In the rows, 128 means zero.
Rows swapped in pairs by one turn or mirror: which row each one swaps with
Tinar: [119 101  96 137 144 152 141 110 125 106 113 100  98 158 135 173 124 116]
Lale: [145 124 123  89 129 155 129 176 102 126 123 125  99 121 136 144 104 127]
Kozef: [149 112 152 159 142 128 125 143 145 112 139 145 144 141 179 118 105 148]
masel: [138 152 154  94 141  90 114 113 136 128 126 168 121 152 160 145 110 156]
Ladum: [110 125 146 157 119 100 123  92 150 139 121 151 148 134 153 131 131 101]
furu: [140 158 127 119 118 160 138 110 157 104 110 121  99 132 165 182 130 124]
Malu: [165 116 140 122 126 113 151 148 119 113  73  92 130 148 126 113 145 151]
Bimo: [156  88  89 126 119 136 103 146 120 106 112 121 102 158 146 132 157 141]
tutob: [126 126 106 132 134 100 163 126 160 151 160 113 106 139 126 135 102 150]
Nalit: [ 87 139 104  86 123 132 118 119 103 118 109 105 121 109 115 131 136 137]
vopug: [170 113 128  99 131 113 144 146 141 114  80 108  97 157 153 129 109 151]
suza: [127 128 136 136 134 109 121 113 128 143 118 131  86 126 150 138 185  93]
pulus: [111 118 104 126 138 102 103 126 125  96 130 166 100 117 137 164 104 170]
zurun: [113 154 110  97 112 123 106 112 103 130 134 163 135 149 104 121 124 128]
sud: [130 100 111 129 129 104 115 137 127  98 114 136 103 138 139 166  92 186]
nekiz: [142  82  91 112 125 140 110 157 116 111 112 111  89 146 147 138 155 136]
guvo: [108 126 108 127 125 119 114 104 126 137 101  78 158 115 139 118 119 137]
Mal: [101 143 112  99 117 120  92 113 106 118 132 150 135 131 106 132 109 123]
led: [141 147 151  75 119 138 129 163 112 132 140 154 101 125 145 134 114 136]
moti: [128 127 122 151 132  96 108 115 132 157 128 130 100 125 153 149 182 110]
soka: [119 115 152 165 119 105 119  96 142 140 125 136 144 134 151 139 134  96]
fifum: [102 150 113 108 127 129 123 120 129  97 153 175 108 106 149 154 130 115]
Bedu: [155 122 148 131 110 113 106 100 103 128 146 138  92 130 138 133 144 101]
Velem: [163 113 170 157 150 137 127 139 139 117 134 150 141 143 161 137 106 146]
Nukod: [137 120 139 123 138 134 166 122 135 122  96  82 137 133 136 124 176 139]
seko: [126  83 113 128 125 118  90 133 125 123 138 126  91 121 151 147 136  96]
varok: [121 142 112 139 132 121 146 113 150 162 103 120 115 152 163 150 181 141]
zetel: [146 111 117  89 135 149 138 175  99 123 129 116 103 128 131 149 102 127]
pek: [134  89  90 118 140 142 143 149 113 117 127  90 105 133 121 161 104 136]
videf: [130  92 109 129 128 106 111 130 131 103 103 138  94 143 136 159  94 178]
bulig: [117 151 141 135 137 125 180 147 124 120  86 151 125 144 134 123 122 172]
kog: [114 152 136 138 124 121 190 142 130 121  82 140 117 143 134 115 132 167]
mipe: [117 123  94 113  93 119 135 115  98 116  99  95 129 122 146 119 138 166]
pefi: [158 110 150 157 148 134 137 152 141 127 137 145 144 148 173 115 109 151]
ligir: [ 94 142 105 103 136 140 137 118 140 116 166 142 122 119 145 116 122 110]
nuvak: [135 136 158 134 125  86 106 109 125 136 119 171 149 140 161 133 136 131]
nodu: [120 156 155 136 146 133 166 128 115 106  83 152 119 155 135 136 125 166]
sekob: [140 153 150  79 117 141 137 167 112 121 133 153  96 127 149 138 113 134]
lupi: [140 163 141 127 128 166 148  98 149 112 126 134 106 133 152 181 141 117]
dopi: [166 120 170 162 145 138 122 123 136 122 144 142 141 142 163 143 113 145]
ribav: [125 153 153 135 141 129 173 137 108 115  88 141 118 159 121 134 129 163]
tav: [114 128 114 150 130 122 145 127 147 158 100 117 112 150 162 147 188 133]
mik: [138 146 142 138 135 131 114  93 162 134 120  96 146 124 106 118 127 113]
lemez: [124 114  96 146 126 116 174 125 163 143 146 104 117 131 139 129 103 146]
mobe: [154 149 133 141 131 127 120  94 171 139 118 107 145 128 112 118 122 111]
pid: [122 125 134 116 126 133 166 128 133 126  98  81 138 125 140 115 175 145]
dasif: [107 124 104 120 132 113 113 132 127  87 132 172 102 111 143 161 103 155]
lar: [130 147 109 121 117 128 112 115 132 136  89  81 144 109 124 114 125 131]

Kozef pairs with ribav
Tinar pairs with ligir
Ladum pairs with Nukod
seko pairs with Nalit
guvo pairs with suza

Rows swapped in pairs by one turn or mirror: which row each one swaps with
simo: [102 147 136 180 127 137 133 151 120 104 142 122 148 147 132 112]
zorar: [114 121 127 112 145  91 122 112  87 129 126 118 152 117 165 115]
zun: [124 102 113 116 116 153  77 108 104 109 118 145 122 120 123 127]
Pup: [123  98 128 123 139 148 120 121 103 153 129 177 129 124 150 148]
puge: [ 79 128  72 131 116 119 135 148 126 131 128 104 123 132 127 134]
fev: [114 113  99 117 134  87 123 122  98 124 144 119 145  94 146 114]
moki: [131 118 141  96 153  93 131  96 101 125 125 121 161 117 150 130]
vini: [158  92 109 100 149 153  98 102 128 118 120 138 134 124 117 155]
nenev: [128 136 118 163 135 132 178 125 127 105  90 116 127 106 137 102]
miket: [142 134 111  98 162 126 157 125 163 139 125 123 130 161 144 151]
kogu: [148 166 146 120 125 144 131 109 165 138 145 132 109 132 106 102]
ketif: [117 151 142 172 144 138 119 138 149  90 146 125 153 151 143 128]
tumon: [109  92 135 130 155  90 139 114  97 119 137 119 139 105 145 123]
Notok: [133 141 165 127 129 160 153 116 107 147 137  87 160 149 109 129]
roz: [128 127 115 106 170 142 164 141 159 131 116 131 131 161 144 162]
veg: [144 112 121 106 136 162  72 107 115 115 113 139 126 138 121 141]
kezi: [ 97 140 150 173 122 150 112 139 136  99 155 133 137 145 132 124]
rerib: [138 119 117 104 169 132 149 129 168 128 114 139 130 161 137 161]
murot: [108 132 118 159 131 164 177 116 121 103  95 126 143 114 133 106]
Nari: [104 140  65 124 113 131 132 147 124 116 123 111 105 141 122 122]
Vosuv: [107 132 146 182 137 153 132 131 138 102 136 122 141 148 156 136]
gul: [139  88 130 107 141 151  89 109 117 123 135 130 117 118  94 135]
zot: [119 140 117 107 155 111 119 130  72 117 130 137 147 115  97 142]
gifup: [122 146 124 167 132 139 174 111 129  97  93 109 127 125 128 112]
Bez: [139 146 138 130 112 172 140 123 112 156 135  80 152 147 118 113]
Kupu: [158 160 143 105 139 149 134 113 171 141 136 133 110 132 106 120]
Lis: [150 146 161 130 137 170 136 126 129 154 141 108 156 165 107 123]
Raf: [138 172 143 104 141 147 134 121 161 129 153 144 135 119 100 101]
mam: [160 162 138 117 133 150 126 124 165 131 135 137 109 116  99 102]
Naz: [116 134 116 160 141 152 169 125 144 102  89 119 135 100 122 125]
sevur: [ 83 134  81 127 111 133 124 157 118 123 137 111 132 153 120 135]
kul: [ 96 138  75 117 110 119 136 150 112 135 128 108 109 130 111 112]
zafu: [123 115 104 122 163  89 127 114  96 112 140 105 153 104 127 119]
tuzot: [150  79 109 120 139 166  97 106 132 138 137 141 123 122 130 136]
mipin: [133 153 163 124 139 139 164 120 118 147 134  86 169 139 126 111]
poz: [ 97 150  78 109 116 130 135 164 118 129 132 111 107 136 110 119]
mused: [123 124 105 128 144  87 111 119  83 127 133 104 134 107 108 128]
foni: [133 163 151 123 124 155 131 124 116 148 153  78 142 140  97 117]
vetu: [129 124 113  94 162 136 137 127 170 145 124 116 138 159 124 168]
sof: [135 165 135 110 130 138 138 129 170 147 142 130 127  97 106 101]
pok: [136  91 111 129 125 144  80  97 126 122 131 153 123 127 123 131]
vudev: [132 110 119 115 152  86 132  90  95 128 128 108 159 115 131 124]
potov: [112 141 136 168 116 173 102 141 144  99 136 139 134 140 124 119]
simul: [125 127 121  98 153 136 149 133 150 144 133 120 151 174 138 168]
Nogo: [109 141 108 162 127 129 173 124 118 101  96 112 114 113 132 109]
vaf: [146  84 130 131 151 139 102 103 131 145 126 152 117 129 140 153]

potov pairs with mipin
mused pairs with vaf
roz pairs with poz
kezi pairs with Notok

